In the rows, 128 means zero.
One turn moves each row of this set onto another row. After a few examples, where does it send each row asked below?
Sul: [114 112 101 111 158 110 143 140 130 161 117 137 146  84 150 161 151 121
 182 164 165 116 153 139 118 181 110 141 132]
Gol: [136 123 128 126 144 153 145 112 138 146 121 136 138 107 112 106 195 136
 176 157 136 115 159 169 134 157  98 140 117]
bim: [132 138 135 123 144 160 124 128 143 139 110 139 147 106  95 115 187 125
 172 135 130 108 157 181 131 150 107 144 109]
Binir: [107 133 100 132 116 105 141 134 154 147  88 144 126 117 114 113 155 120
 135 147 154 131 128 155  93 142 101 119 147]
Ses: [100 116 103 140 141 163 104 110 128 144  95 142 109 109 119 108 158 165
 178 137 143 109 137 167 112 160 137 155 150]
gizo: [111 110  93 105 145 118 146 149 126 147 110 143 140  80 152 155 165 140
 174 149 180 133 163 146 106 171 117 146 137]
zaliz: [100 143 111 144 130 110 136 119 149 153  97 137 125 105 125 131 140 120
 134 153 151 141 119 140  92 154 109 107 135]
moru: [106 115 102 136 139 147 104 100 118 147 101 137 120 107 134 121 123 167
 177 129 144 110 139 152 110 171 125 167 129]
Funod: [151 135 129 125 164 156 113 131 144 121 111 113 155 105 147 139 122 106
 173 140 142 105 162 164 122 173 108 167 155]
tepo: [137 159 132 131 129 135 113 135 134 131  94 127 131 132 115 131 167 113
 164 180 164 107 128 135 102 152 100 113 151]
suz: [ 93 123 115 153 136 146 100 126 120 156  89 142 113 111 127 121 130 162
 178 133 148 100 137 157 113 164 131 152 145]
tib: [148 129 132 132 161 156 111 131 160 124 118 111 147 103 138 135 132 102
 181 143 135 110 138 166 124 173 118 165 170]
lub: [137 113 134 109 131 124 116 141 126 116 114 172 141  96 110 138 132 129
 165 126 139 155 135 149 112 155 148 153 117]
Sikar: [ 89 125 101 133 132 145  99 128 125 142 103 130 116 103 136 134 132 175
 175 128 145 117 136 144 101 152 129 166 141]
Tula: [125 140 123 138 123 120 104 145 154 126  97 140 123 122 120 124 161 121
 153 176 164  87 129 139 100 135 104 119 154]
gov: [149 126 131 123 155 161 107 140 156 122 108 106 148 121 145 139 139 107
 164 122 137 117 148 152 119 154 102 162 170]
Zos: [117 121  97 117 156 124 140 126 124 156 103 140 143  86 159 157 139 131
 176 151 169 117 168 137 121 186 102 149 128]
Fivuk: [154 138 130 142 109 113 128 143 150 123 128 115 118 112 104 143 155 124
 159 155 160 127 146 153  93 135 113 114 134]
reg: [127 122 122 105 114 145 119 135 125 120 120 163 138  95 105 136 151 148
 182 127 150 163 143 155 122 152 143 146 118]
zut: [146 129 116 142 106  98 123 154 153 128 126 135 128 105 101 135 161 113
 149 145 170 111 137 146 109 146 111 114 151]
dum: [148 113 122 100 142 125 116 137 142 117 121 152 145  86 106 135 146 113
 176 127 142 157 137 165 125 153 151 159 136]
nadiz: [126 130 117 149 107 113 105 116 123 126 129 130 122 123 108 134 157 131
 140 139 129 135 113 142  95 155 101 123 154]
siteb: [ 96 110 102 138 144 155 109 115 119 149 112 130 116 107 132 113 127 167
 174 148 135  99 131 151 100 164 127 154 141]
Goz: [127 134 116 133 122 120 118 143 132 130  77 121 129  97 108 141 125 102
 151 170 155 125 117 160  90 168  88 131 155]
pimis: [132 111 132 123 147 154 137 119 143 142 111 142 142 112 104 115 185 135
 157 137 130 106 164 157 124 145  91 126 103]
muvu: [115 115 105 119 141 114 139 151 126 161 100 132 140  93 152 167 157 126
 180 146 178 127 167 141 127 172  96 142 144]
Mil: [140 126 133 120 147 155 130 107 130 140 123 135 151 116 115 112 174 133
 177 145 137 104 173 171 139 157  98 139 108]
keda: [117 113 122 121 165 142 130 123 145 152 121 134 150  96 112 114 188 127
 168 153 138  97 167 161 137 145  98 124 120]
tor: [122 133 113 148 108 114 113 127 147 120 114 139 120 124 110 121 156 121
 134 140 136 132 124 144 118 147 110 122 179]
Foz: [105 118  87 119 156 130 129 144 132 165 109 128 147  84 144 167 149 130
 172 135 165 107 159 133 113 177  93 140 140]
lasef: [136 137 127 121 168 159 108 142 158 118 109 121 155  96 139 154 141  96
 164 139 128 112 156 155 130 161 102 154 159]
Dagav: [146 116 121 100 128 135 132 134 128 119 133 151 140  94 123 123 136 137
 173 136 146 168 133 152 105 156 146 163 125]
rarir: [131 118 119 123 164 159  97 145 146 118 120 110 155 102 147 131 129 120
 167 131 141 105 144 156 106 161 115 160 180]
lan: [144 116 126 103 127 128 123 116 128 119 127 153 143 100 120 131 134 140
 179 127 146 158 149 159 123 154 143 160 108]
tili: [128 120 105 117 113 123 114 149 144 120  84 149 134 111 113 132 132 108
 150 164 162 123 116 149  87 152  95 122 165]

Fivuk -> tepo
lan -> Mil
gizo -> Ses
Now find these:
lasef -> Foz
zut -> Tula
lub -> pimis
Dagav -> Gol

